In the data rows, 500 means zero.
Here are some points, each followed by its number:
array([420, 455, 643, 347, 557, 274, 742, 396, 589, 441, 863, 534, 580, 563, 460, 574, 512, 505, 598, 496, 271, 672,
       446, 460, 478]) 0
array([494, 552, 450, 509, 618, 620, 631, 633, 394, 601, 457, 405, 429, 570, 695, 269, 371, 570, 525, 655, 468, 372,
       468, 654, 431]) 1
array([380, 549, 531, 505, 653, 571, 568, 605, 511, 591, 568, 370, 514, 530, 776, 357, 475, 485, 483, 637, 450, 413,
       433, 628, 426]) 2
array([342, 476, 531, 531, 448, 558, 572, 663, 428, 632, 627, 371, 505, 527, 596, 550, 516, 454, 585, 634, 458, 590,
       318, 547, 578]) 3
array([645, 470, 577, 382, 231, 765, 317, 413, 375, 332, 567, 478, 395, 475, 618, 454, 493, 506, 574, 336, 608, 533,
       582, 757, 551]) 4
array([426, 397, 595, 392, 467, 470, 452, 447, 348, 423, 482, 483, 460, 397, 287, 758, 402, 473, 541, 360, 508, 650,
       699, 303, 512]) 5
array([585, 668, 498, 430, 594, 419, 510, 448, 596, 454, 684, 545, 586, 585, 648, 421, 442, 539, 660, 470, 478, 610,
       608, 461, 584]) 6
array([566, 184, 620, 417, 584, 424, 768, 560, 274, 400, 475, 450, 391, 549, 177, 548, 421, 566, 571, 462, 497, 531,
       504, 603, 359]) 7
array([504, 499, 497, 598, 751, 313, 457, 486, 667, 420, 555, 593, 522, 456, 390, 667, 469, 480, 604, 564, 491, 657,
       663, 246, 484]) 8
array([579, 462, 414, 534, 514, 565, 477, 591, 514, 355, 462, 537, 523, 474, 471, 368, 405, 684, 538, 598, 524, 399,
       434, 389, 500]) 9
array([429, 408, 386, 431, 188, 685, 564, 620, 215, 474, 407, 566, 402, 501, 278, 444, 341, 741, 735, 524, 485, 484,
       253, 760, 496]) 10
array([399, 547, 436, 519, 392, 536, 635, 552, 518, 808, 562, 321, 501, 624, 413, 507, 625, 455, 481, 575, 370, 411,
       355, 668, 451]) 11
array([571, 172, 595, 419, 595, 457, 799, 583, 244, 446, 471, 445, 317, 536, 197, 491, 401, 541, 598, 480, 425, 545,
       459, 639, 366]) 12
array([471, 530, 344, 563, 473, 423, 447, 496, 557, 486, 539, 687, 601, 412, 459, 504, 464, 574, 700, 579, 434, 677,
       398, 503, 565]) 13
array([564, 495, 497, 573, 369, 473, 538, 622, 484, 364, 328, 522, 562, 632, 313, 497, 676, 662, 348, 465, 763, 293,
       328, 334, 601]) 14
array([406, 720, 329, 637, 369, 510, 331, 492, 757, 667, 416, 521, 682, 482, 776, 396, 627, 439, 299, 614, 455, 299,
       268, 403, 626]) 15
array([430, 568, 742, 434, 577, 465, 476, 461, 523, 441, 610, 534, 424, 502, 663, 456, 401, 419, 529, 546, 244, 534,
       625, 254, 443]) 16
array([448, 416, 629, 418, 754, 579, 640, 608, 311, 360, 617, 481, 359, 559, 595, 377, 298, 564, 691, 536, 503, 630,
       564, 630, 428]) 17
array([495, 430, 442, 566, 244, 691, 440, 516, 447, 658, 362, 422, 359, 396, 496, 442, 523, 447, 462, 580, 413, 396,
       324, 585, 498]) 18
array([382, 653, 473, 460, 590, 524, 396, 421, 753, 494, 582, 473, 679, 637, 580, 366, 737, 457, 249, 376, 566, 183,
       494, 534, 381]) 19
array([443, 476, 515, 576, 297, 572, 398, 424, 555, 626, 227, 492, 378, 373, 365, 466, 525, 366, 237, 561, 261, 239,
       511, 321, 279]) 20
array([436, 477, 610, 544, 768, 440, 596, 515, 520, 659, 550, 382, 406, 544, 490, 533, 573, 353, 458, 528, 439, 527,
       675, 564, 339]) 21
array([768, 599, 602, 560, 579, 374, 774, 652, 504, 324, 622, 658, 537, 647, 529, 211, 480, 733, 703, 612, 531, 627,
       526, 551, 524]) 22
array([842, 495, 466, 799, 601, 400, 425, 572, 667, 474, 255, 506, 518, 471, 390, 527, 727, 451, 218, 509, 726, 408,
       596, 430, 513]) 23
array([724, 361, 475, 609, 641, 353, 635, 488, 677, 420, 544, 537, 543, 505, 258, 519, 661, 474, 389, 527, 518, 489,
       508, 512, 360]) 24
array([446, 595, 554, 510, 245, 449, 397, 523, 374, 530, 646, 565, 615, 445, 588, 736, 583, 467, 682, 441, 591, 849,
       535, 598, 729]) 25
array([601, 490, 432, 544, 626, 552, 568, 674, 536, 371, 540, 572, 522, 514, 547, 275, 350, 695, 649, 703, 478, 455,
       445, 358, 511]) 26
array([607, 342, 570, 427, 576, 458, 555, 465, 463, 322, 448, 552, 509, 456, 354, 485, 442, 542, 447, 414, 549, 469,
       562, 464, 392]) 27
array([592, 615, 608, 513, 611, 416, 557, 543, 563, 411, 483, 558, 499, 629, 495, 390, 495, 583, 482, 516, 475, 426,
       599, 304, 505]) 28
array([432, 581, 404, 487, 618, 647, 414, 581, 442, 611, 535, 393, 542, 478, 722, 485, 407, 492, 617, 557, 555, 547,
       568, 624, 562]) 29
array([429, 484, 418, 502, 453, 579, 562, 572, 346, 637, 518, 403, 428, 525, 556, 580, 394, 540, 634, 599, 458, 558,
       431, 615, 551]) 30
array([564, 617, 394, 468, 626, 421, 643, 548, 387, 640, 576, 340, 642, 727, 652, 610, 599, 550, 570, 416, 734, 589,
       518, 784, 715]) 31
array([476, 454, 408, 495, 531, 533, 523, 507, 584, 510, 681, 489, 532, 440, 501, 494, 459, 535, 641, 625, 418, 589,
       405, 519, 496]) 32
array([499, 672, 407, 462, 273, 516, 276, 440, 665, 420, 534, 578, 708, 459, 484, 534, 550, 589, 452, 460, 506, 400,
       494, 253, 621]) 33
array([468, 560, 472, 355, 238, 493, 373, 257, 684, 564, 548, 570, 607, 415, 373, 527, 537, 405, 362, 377, 282, 343,
       510, 364, 387]) 34
array([463, 595, 609, 500, 854, 559, 582, 662, 444, 565, 703, 317, 502, 594, 793, 439, 457, 461, 610, 574, 551, 600,
       720, 579, 473]) 35
array([507, 523, 567, 468, 485, 649, 614, 722, 164, 502, 314, 341, 399, 666, 580, 428, 386, 696, 514, 544, 714, 337,
       539, 605, 558]) 36
array([395, 438, 581, 426, 557, 440, 778, 592, 325, 519, 543, 351, 451, 733, 384, 511, 517, 625, 499, 509, 543, 375,
       433, 594, 443]) 37
array([751, 326, 525, 517, 374, 459, 500, 432, 337, 502, 256, 457, 336, 391, 285, 666, 484, 503, 511, 385, 626, 632,
       616, 400, 664]) 38
array([350, 662, 391, 489, 691, 551, 465, 574, 578, 682, 517, 396, 654, 526, 762, 435, 467, 439, 488, 562, 522, 493,
       500, 572, 570]) 39
array([572, 453, 531, 377, 543, 341, 628, 419, 549, 382, 546, 567, 564, 570, 207, 563, 507, 584, 494, 408, 455, 509,
       577, 378, 470]) 40
array([453, 172, 683, 305, 677, 400, 832, 526, 269, 307, 283, 473, 373, 598, 116, 443, 399, 642, 364, 397, 501, 275,
       477, 396, 257]) 41
array([602, 470, 175, 598, 626, 591, 295, 483, 425, 627, 293, 540, 497, 264, 514, 590, 201, 499, 719, 581, 515, 692,
       658, 433, 606]) 42
array([416, 377, 617, 422, 550, 446, 481, 478, 406, 412, 498, 505, 457, 423, 302, 726, 415, 474, 553, 439, 505, 646,
       680, 310, 472]) 43
array([497, 462, 488, 590, 328, 527, 494, 561, 428, 714, 482, 411, 407, 450, 543, 612, 578, 386, 543, 577, 457, 632,
       336, 512, 677]) 44
array([521, 398, 366, 490, 512, 430, 507, 398, 706, 401, 592, 603, 627, 432, 287, 519, 531, 571, 507, 532, 456, 466,
       362, 385, 471]) 45
array([430, 405, 328, 352,   0, 595, 142,  87, 642, 554, 500, 605, 431, 248,  84, 838, 452, 399, 552, 329, 171, 483,
       421, 318, 449]) 46
array([377, 651, 296, 605, 442, 525, 363, 507, 632, 645, 417, 482, 624, 469, 739, 442, 519, 453, 409, 616, 455, 372,
       301, 440, 576]) 47
array([661, 698, 289, 691, 532, 391, 267, 478, 811, 561, 366, 594, 758, 466, 515, 537, 612, 488, 385, 544, 688, 435,
       626, 237, 622]) 48
array([467, 299, 512, 438, 599, 476, 625, 502, 283, 525, 338, 418, 398, 516, 316, 656, 361, 548, 517, 470, 573, 495,
       519, 526, 445]) 49
Which three points above are nearest to each new point by angle, seen from the average point of the numbered points? Their numbers follow each, smallest number first.
array([666, 474, 391, 520, 494, 545, 446, 422, 519, 496, 466, 527, 475, 482, 427, 484, 537, 498, 502, 397, 605, 518,
       549, 681, 509]) 4 23 38
array([449, 476, 570, 602, 748, 446, 614, 534, 546, 635, 507, 403, 390, 527, 473, 489, 570, 383, 449, 567, 416, 523,
       613, 549, 346]) 2 21 35
array([596, 471, 145, 587, 622, 594, 276, 466, 422, 627, 262, 549, 454, 295, 546, 563, 136, 483, 698, 560, 496, 617,
       644, 457, 596]) 13 29 42
array([464, 396, 605, 284, 327, 523, 598, 570, 297, 233, 642, 563, 450, 540, 340, 505, 304, 761, 711, 516, 427, 550,
       390, 323, 566]) 7 10 12
array([805, 493, 417, 777, 547, 419, 422, 541, 632, 513, 324, 491, 547, 449, 385, 532, 734, 474, 289, 537, 678, 424,
       562, 449, 515]) 23 24 48
array([775, 560, 477, 423, 402, 366, 483, 322, 644, 342, 365, 677, 511, 579, 190, 464, 501, 595, 390, 280, 547, 361,
       612, 326, 542]) 14 27 40
array([406, 447, 585, 425, 561, 485, 800, 603, 277, 565, 546, 342, 410, 705, 449, 504, 509, 598, 493, 540, 444, 418,
       439, 668, 424]) 7 12 37
array([527, 535, 412, 644, 449, 535, 415, 513, 540, 613, 307, 472, 428, 492, 415, 516, 533, 475, 436, 566, 494, 366,
       495, 384, 504]) 18 20 23
array([574, 495, 503, 638, 726, 386, 520, 541, 566, 456, 376, 593, 522, 480, 512, 429, 551, 481, 443, 525, 612, 547,
       577, 513, 439]) 8 23 24
array([396, 597, 774, 387, 612, 453, 529, 490, 534, 420, 696, 525, 461, 507, 726, 448, 384, 441, 561, 543, 267, 560,
       622, 288, 436]) 0 6 16
array([496, 491, 332, 480, 580, 538, 442, 454, 502, 601, 582, 475, 547, 401, 520, 585, 343, 477, 695, 545, 431, 688,
       587, 535, 549]) 29 32 42
array([511, 561, 443, 545, 611, 628, 673, 645, 364, 706, 348, 363, 386, 578, 794, 208, 380, 533, 443, 704, 416, 334,
       445, 712, 435]) 1 2 36
array([567, 570, 760, 591, 620, 358, 571, 574, 637, 367, 539, 506, 536, 545, 580, 427, 644, 522, 280, 596, 506, 409,
       634, 265, 394]) 16 23 28
array([569, 602, 684, 553, 674, 420, 631, 584, 553, 584, 490, 423, 490, 621, 620, 394, 650, 432, 348, 503, 504, 441,
       643, 507, 437]) 21 28 35
array([730, 570, 580, 549, 594, 375, 735, 662, 496, 325, 595, 682, 543, 629, 474, 245, 497, 724, 664, 621, 508, 590,
       527, 521, 501]) 22 26 28
array([455, 409, 312, 411,  50, 600, 186,  95, 604, 583, 468, 616, 384, 220, 112, 785, 373, 365, 580, 372, 180, 534,
       474, 301, 442]) 20 34 46
array([629, 528, 536, 474, 306, 699, 342, 440, 450, 367, 488, 536, 398, 463, 558, 403, 511, 528, 464, 410, 581, 461,
       562, 650, 498]) 4 10 18
array([582, 631, 369, 525, 582, 419, 616, 527, 388, 711, 548, 317, 620, 715, 625, 632, 634, 521, 491, 413, 740, 588,
       537, 767, 713]) 29 31 39
array([579, 452, 527, 429, 396, 615, 477, 479, 280, 438, 534, 500, 333, 456, 505, 547, 326, 549, 720, 437, 529, 728,
       545, 589, 625]) 4 25 30
array([438, 282, 470, 535, 784, 455, 727, 620, 496, 454, 338, 477, 452, 556, 379, 239, 414, 508, 326, 628, 395, 233,
       303, 544, 247]) 1 12 41
array([499, 537, 377, 556, 412, 401, 468, 476, 635, 470, 587, 712, 646, 432, 454, 478, 489, 550, 653, 574, 423, 628,
       393, 434, 540]) 13 32 45
array([516, 572, 399, 558, 499, 642, 353, 536, 518, 543, 621, 469, 485, 425, 743, 497, 479, 462, 664, 523, 583, 671,
       490, 711, 598]) 25 29 39
array([469, 220, 664, 367, 748, 410, 827, 558, 281, 351, 335, 447, 406, 644, 189, 399, 468, 641, 402, 419, 555, 317,
       525, 502, 302]) 7 12 41
array([513, 399, 423, 512, 480, 441, 483, 430, 662, 412, 581, 592, 572, 439, 332, 480, 547, 545, 499, 529, 460, 482,
       405, 374, 468]) 24 40 45
array([607, 702, 296, 610, 463, 435, 263, 449, 761, 566, 442, 612, 760, 454, 604, 535, 569, 481, 439, 481, 643, 437,
       590, 307, 653]) 15 33 48
array([825, 364, 237, 599, 588, 556, 480, 432, 571, 474, 232, 606, 473, 380, 352, 308, 434, 527, 443, 516, 571, 368,
       520, 618, 393]) 9 23 24
array([615, 489, 261, 565, 603, 543, 344, 461, 464, 559, 344, 565, 483, 311, 491, 588, 266, 499, 664, 557, 522, 671,
       645, 431, 598]) 13 38 42
array([595, 627, 320, 628, 547, 459, 332, 477, 650, 543, 361, 532, 652, 492, 495, 523, 573, 499, 390, 475, 632, 408,
       604, 361, 573]) 23 33 48
array([582, 461, 546, 395, 573, 318, 655, 407, 575, 367, 584, 604, 554, 564, 186, 524, 483, 573, 524, 422, 425, 534,
       588, 347, 435]) 24 27 40
array([495, 510, 555, 448, 417, 643, 571, 684, 154, 487, 301, 364, 406, 639, 535, 456, 386, 674, 479, 520, 676, 319,
       494, 550, 554]) 1 36 37
array([540, 521, 547, 349, 544, 556, 460, 357, 590, 366, 549, 603, 449, 446, 476, 355, 321, 537, 538, 468, 321, 389,
       605, 394, 339]) 16 27 34
array([515, 469,  85, 631, 759, 504, 414, 473, 570, 762, 309, 409, 630, 453, 328, 685, 500, 457, 508, 469, 745, 527,
       565, 706, 559]) 31 42 48
array([395, 509, 722, 364, 491, 434, 590, 460, 464, 470, 508, 495, 464, 535, 487, 493, 510, 445, 368, 408, 370, 412,
       575, 380, 398]) 16 34 41
array([576, 466, 445, 522, 400, 494, 469, 546, 495, 402, 361, 525, 578, 542, 381, 525, 584, 606, 432, 438, 725, 405,
       425, 394, 594]) 14 23 33
array([491, 577, 556, 526, 322, 470, 452, 506, 441, 502, 588, 573, 550, 472, 550, 658, 574, 499, 624, 461, 582, 751,
       481, 565, 664]) 13 25 44
array([720, 667, 265, 602, 120, 690, 216, 576, 317, 581, 494, 502, 545, 437, 594, 733, 596, 599, 782, 345, 974, 842,
       538, 935, 881]) 4 25 31
array([619, 532, 570, 430, 282, 695, 343, 439, 441, 371, 557, 489, 429, 485, 597, 444, 547, 515, 469, 361, 614, 486,
       549, 675, 509]) 4 18 25
